One turn moves each row of this set onto another row. After a few examples, where does it send each row asked below?
k_86: [-11  32   0  20   4 -16  13 -14 -11  45  22   0]
k_525: [-13  29  18  19  -8 -17 -11 -23   3  45  -3 -16]
k_422: [ 26   1   4   9   8 -10  17 -29  -4  46  -1 -15]
k_156: [  2  29  20  21  -8 -27  -6  -2  14  30  14  12]
k_246: [ 33  -3  14  -3  12 -27  -9 -26  10  25  10   9]
k_342: [ 10  37  -1  24  20  -3 -21 -23   4   4   4 -12]
k_414: [ 27  30  17   8  21 -22 -19  -1  -8  43  10   3]
k_552: [ 37  25  -3  -2  -2  -7   7  -5 -20   5  12  -7]
k_333: [  1  -3   8  23  12 -28  12 -49 -16  15  17 -12]
k_493: [ 37  28   0  18  -3 -12  10 -19  -4   5 -16  -3]
k_460: [ -5  14  16  22  15 -18 -24 -42 -28  17  10 -21]
k_710: [ -6  40  34   8   3 -27  -5 -30  -3  35  12   5]
k_817: [ 17  32  23  22  16 -18  -3 -41 -16  40  29  -8]
k_717: [ -6  15   9  11   6 -38   3 -34 -29  -1   4   5]
k_43: [ 37  32   7  -4  17 -10  12  -8  -7  34  -7   3]
k_989: [ 29   7   6 -11  -2 -18 -23  -6  -8   7  12   2]
k_550: [ 21  33 -13  23  11  -5   0   3 -10  33  -7 -11]
k_586: [ -9   3   9   4 -10 -39  -1 -22   5   7  18   7]
k_543: [ 26   0  12  -8   4 -25  18 -40 -15  24   4   2]
k_337: [ 12  -5   8  19   9 -33  -2 -48 -20  19  23  -4]
k_265: [ 31   9   0  22  12 -12 -23 -23 -20   1  25  -2]
k_60: [  5  47   5  18  18 -21  -1  -3 -22   8  -7   3]
k_117: [ -3  13  18 -11 -15 -29 -12 -18   3  23 -12  -6]
k_269: [ 20  10   3  17  28 -12  -9 -13 -31  44  25  -8]
k_479: [ 22  28 -10   4  -9   6   5 -16  10  27  12 -11]
k_957: [-11  12 -12  14   4 -24   3 -25  18  15  -5  -5]
k_533: [  7  12  10  17  -2 -47 -26 -19  10  15  -1   5]
k_495: [ 17  10   8 -10 -11 -23   5 -23 -26  25 -16 -21]
k_738: [  4   4 -10   5 -17 -22 -22 -14   2  15   0 -20]
k_267: [  1  29  26  15   8 -29   3 -46 -19  21 -15  -6]
k_39: [  8   8  -7   7 -12 -13 -15  -4   2   5 -10 -18]
k_617: [ -4  29 -11  35  14 -25  -5 -17 -19   2  10  -7]
k_853: [ 26  35  20   7  17 -16 -16 -18 -15  20  36  11]
k_595: [ -6  20  -5  33   8 -25 -16 -13 -15  -5   7  -2]
k_876: [ 33  36   7  25  18 -26  -5 -26 -27   3  -6 -12]
k_782: [ 13  24  24  16   4 -31  14 -30 -39  17   6 -20]
k_626: [ 11  37  -3  17   8  -8   0  10   5  32  -6 -13]
k_263: [ 31   6  -2  14  10 -11 -23 -21  -4   9  35 -11]
k_731: [ 19  46  18  24  17 -10   5 -27 -14   2  14   7]
k_795: [ 26  11  11   2   9 -17  15 -28  -2  54  11 -13]
k_398: [  7   4   8  -1 -15  -7   2 -33 -22  39  19 -22]
k_56: [ -7  29  17   9 -10 -19   7 -23   2  45  -5 -22]
k_419: [ 19  -9  -7  13  27 -20 -18 -24  -4  16   0 -10]
k_359: [ 19  18  16   8 -17 -15  30 -23 -15  18  -2 -12]
k_367: [-12  37  13  14   3 -36 -12   1 -15  27  16   2]
k_11: [ 25  -1  18   4   9 -44 -26 -15  -8  27  20  -9]
k_680: [ 20  17  26   8   2 -26  -5   1  -5  40  33  -1]
k_746: [ 14  31  26  26  18  -7  -8 -30  -4  39  30  -8]

k_550 turns into k_525
k_265 turns into k_595
And these:
k_552 turns into k_367
k_782 turns into k_11
k_398 turns into k_269
k_543 turns into k_853

One turn moves each row of this set onto another row. After a few examples, where does it send each row asked below?
k_116: [ 10  13 -14  12  16   8  28  -4 -22  24 -12  12 -12]
k_126: [-16  18  -5   4   4  -7  -3  -7  26  24   9  27  -3]
k_456: [ 26  -2  -4  13   3  -3  10 -27 -26   1 -11  -2 -15]
k_314: [ -3  23   2  -3   5 -24  -2  13  27  16 -14  -4 -19]
k_894: [ 16  -6  -8  14  25   6 -11 -13  -8 -14  -1  20  -2]
k_483: [ 22  18  -7  21  19   7  12  -8   4  31 -22   7   8]
k_304: [ 10  -3  -7  10  20   1  26  -6 -15  28   0   1 -13]
k_520: [ 12  10  -9  11  -8   3  -5 -13 -29  23   4  -1  -5]
k_485: [  2  29  -3  18  20   3  -3 -17  -5   4   1 -20  -3]
k_502: [ -4   7   4 -10  -2 -19 -19  11  15 -14  -7   8 -20]
k_426: [  8  19   8 -15   6 -22  17   5  23   0 -25  28 -20]
k_702: [  5  34  -3  -3 -11 -25  -1  14  22  13 -14   8 -22]
k_518: [ -8  28 -12  17  16   9   0 -17  -6  -3   5 -16  -4]
k_969: [ 16   0   8  -5   3 -22  -6  14  26   7 -31  18 -15]
k_741: [ 19  11  -2  -4  -4 -26   2  14  25   4 -22  29 -21]
k_951: [ -8  34   3 -17  -3 -18   8  10  17  10  -9  20 -17]
k_323: [ 12   8   9  11  15 -17   7 -29  31   1 -25  12 -25]
k_407: [  1   0  -4   2   3  12   4  -4 -32  18   7  -1  -6]
k_981: [ -3  24  11 -20  -8 -15   1   4  11 -14 -17  20 -19]
k_965: [ 21  -3 -17  17  13  -6  18 -15 -15  29   4  11 -13]
k_505: [ 18  -8 -10  14  18  11  -6 -12  -8 -14 -10  25   1]
k_484: [  6  21  -2  -7 -13 -23  -8   5  14 -18 -11  10 -30]
k_714: [ 22  -7   6   5   7   8  15 -14 -27   7 -19  -2 -13]
k_744: [  1  23  17  -5 -17   4 -18 -18  10  -4 -24  10  -2]
k_264: [-12  16  -7   8   9 -11  -9  -9  28  21   7  27 -15]
k_31: [  9   6   6   8  14 -17  15 -26  31  -3 -23  15 -18]
k_188: [ 15   1  -9   6  10  12  23  -9 -32   0 -19  12 -13]
k_956: [ 24  15  -1  21  23   7   0  -5   3  31 -21  11  11]
k_319: [ -1  16 -12   6   5  14  14  -6 -35   9  -2   2 -10]
k_600: [  3  21  15  -1 -16   3 -27 -18  14   5 -20  14  -6]

k_894 turns into k_323
k_520 turns into k_502
And these:
k_426 turns into k_116
k_31 turns into k_483
k_484 turns into k_714

One turn moves each row of this set onto another row. After a few examples, where does it send each row asked below?
k_322: [ -4   5  12  10  24  21   5  -4  -2 -22 -12  14 -11 -10  10  14 -13  14
   0  18   9 -19  -4   4 -28  -4  -5]
k_877: [ 15  13   6  -9 -15  12  13  -5  17  13  -4  -7  -8  12 -13 -15  16   0
 -19  21  15  23 -10  -7  22  -7  18]
k_13: [ 19   1 -14 -24 -22  10  -4   3   8  12  19  11  17   3  -3  -7   9 -22
  24   9   3   8  -5   6  15  -1  12]
k_912: [ -9   8  10  11  -1 -17  -3  -5  23  30 -12 -18  -3  13   4 -16  -8  23
 -23   4  -4   9  -7  -9   1  -5  -9]
k_276: [ -2  18   4  15  13  32   7  -2  -3 -11  -6  12 -28   0   6  15  -2   9
   3  11  10 -23  -2  12 -26  -2  -5]
k_153: [  6  -2 -14 -10 -25  16 -10   0   8   4   6  -9   9 -15 -14  -3   9  -7
  22   5 -18  16   2  -8  23   7  27]
k_517: [ 14   1  -5 -16  -3  12  11   0  14   6 -11 -26  -8 -10  -6 -11   8   5
 -33  15  12   2 -13   2  22   7  -7]
k_903: [-17 -12   2   5  -2 -12  -8 -15   0  40  -9  -9   4   6  -7  -3  -1  23
  -6  -2 -12   7   1 -15   0 -24   1]
k_847: [ -7  25   4  -4 -11 -40  -2  -1  14  13  -9 -17   3   6  12  12  19  17
 -15  -3  -8  -2  -4  -5  -3   3   1]
k_643: [  1   6   8 -22 -14 -19   0   6  10  26  10   6  27  -9   6  -2 -22 -13
  15   2  -9 -28  12  -3   6  -5  -1]
k_507: [  3   6 -27  -9 -20   6  -7 -14   7   8   8   0  15   9 -28  -2   6 -22
  10  -2  14  12 -15 -11  16   5  18]
k_572: [  4   8  -1 -35 -21   2   0  -9  21   0   8   2  -6 -18  -9   7   5  -2
  20  -8  -1  25  15  13  20   2  10]
k_220: [-10   4  -9   3  -3  -2   7 -23  -1  16   4 -15   3   9 -12  -5  15   0
 -22  13  14  17 -12 -21  13 -16  21]
k_883: [ -3 -11 -19  -8 -22  -6 -24  -7   3  31  -6   7  16   5 -23   2 -12  -2
  25 -16 -13   0  -5  -5   4  -3  -4]
k_946: [ 21  -5   2  -7 -22  18 -13   2   6  -9   9  21  17 -12 -24  -7   2 -13
  24   4  10   6   8   9   0  14  21]
k_544: [ 15 -12 -11  -8 -37   4  -6   1   5  -3  12  24  11  -2 -24   3  -4 -21
  15   6  11  14   2  -4  14  -1   9]
k_573: [-12  14  -1  15  -6 -23   4  -7   6  15 -10 -31   8   1   0  -8  -3  12
  -3   0 -28   6  -1 -23   7  -5   6]
k_256: [  3  14   1  -7   2 -26  16   3   4  21  -8 -23   9  -8  10 -13 -14  11
 -17  -1  -1 -11  -7 -12   2 -10 -26]
k_511: [  7  33  -2 -10 -22  -5   0   0  16   3  -7  -7  -9 -15  -7   9  20  16
 -14   1  15  25  -1  -7  19   9   5]
k_388: [ 16  12   3  12  -8  15  10  -8   4 -15 -13  -7   1   1 -19 -17  23   2
 -23  15  19  13 -11   5   5  10  20]
k_772: [ -3  20  16   1   4  12   6  -4   7 -26   0  22 -14   4  -8  24 -19  -8
   8  10   6 -28 -10  -3 -22   9 -12]
k_227: [ -8   2  13   1  15  28   9  -7  -4 -18  -6  18 -23 -12   6  21  -2  14
   2  16   0 -20  -9  12 -18  -8 -12]
k_472: [  3 -16  11   7  -5 -18  -9  -9   0  15   8   8  17  -8   1 -10 -19   0
  27 -12 -15  -7  20   5 -21  -4  -8]
k_629: [  1   9  15   6  20  22   8  -7   7 -30  -3  14 -17  -2   0  17 -17  -2
  -2  20  17 -15  -3  -1 -24   9   3]
k_351: [ 10   8  10   5   6  22   8  -8   1 -25 -10  24 -19   0  -2  18 -20 -11
  14  14   7 -24   1   3 -23  10  -5]
k_750: [  3  12  13   5   1  18   9  -1  -4 -16 -12  22 -24  -6  -6  22 -13   7
  11   7  -3 -25  -7   3 -21  -2 -27]
k_677: [ -1   2  -1   7 -18   1   3  -4  14 -11  -4  -2   6  11 -23  -3  10   0
 -32  19  21  17 -15 -11  15  -4  20]
k_312: [ -6  -6  -8  -6  -8 -20 -21   2  14  32  10  -2  22   2  15 -10 -14   1
  22  -9 -13  -4  -3   5  -5   1 -17]
k_606: [  4  14   8  11  11  19   7   1  -3 -12  -4  13 -29   9   4  17 -13   3
   9   6   2 -28   1   6 -36  -1  -8]
k_169: [  4   6  10  10  10  20   6  -4  -8 -16 -20  24 -14  -7   8  18 -14   6
  16  12   0 -26   1  12 -26  -2 -11]
k_238: [ -7  -2   3 -30  -8 -33  -4 -12  16   9   6  -6   6   4  12   9   3  -2
  19 -13 -24  -2  11  13   0  -4   6]
k_666: [ 11  -7   4 -31 -19  18  -7   2  20  13   5   2   6 -11  -8  -3  -1 -20
  -3  15   7 -12   5  13  24  14  19]
k_706: [  6  16 -12   6 -17   6   7  -3   6   0 -11 -28  -2  -5 -16  -9  17   7
  -8   8 -13  20 -10 -20  24   3  21]
k_178: [ -6  17   6   3  16  36   1  -1   6 -23   3  13 -19   1   1  13 -12   6
   9   8  13 -17   0  13 -25   0   6]
k_451: [ -4   0  11  27  11 -23  12 -19   0   9 -16 -18   3   3   6 -18   2  16
 -19   1  -5   0   0  -1 -17  -7  -8]
k_751: [ -8 -24 -11   3 -21 -21  -7  -7  -1  18   1  14  17  -5   3   0 -16  -4
  18  -9 -15   2   5   8  -3 -17 -17]
k_824: [-23 -13  -1  18   0 -23   2 -12   7  11 -13 -10  10   8   7  -8   0  17
 -27   5  -4   5 -11   1  -2 -20  -7]
k_872: [-16   8  19  -2  20  22   3 -10   9 -29   9  18 -13  -3   3  22  -7   0
   0  18   8 -24 -11   5 -17   4   1]
k_535: [-13  -5  -3   0 -14 -13 -12  -4   9  19   9 -13  18  -9   1  -3 -10  -2
  28  -6 -35   2  12 -12   8   0  14]
k_679: [  0  13  10   2  13  24   3   1   6 -22   6  13 -22   9  -2  15 -21  -2
  16   3   5 -24   3   7 -33   1   1]

k_666 turns into k_643
k_472 turns into k_451
And these:
k_751 turns into k_824
k_238 turns into k_847
k_178 turns into k_679
k_507 turns into k_883
k_169 turns into k_322
k_772 turns into k_750
k_153 turns into k_535
k_13 turns into k_312

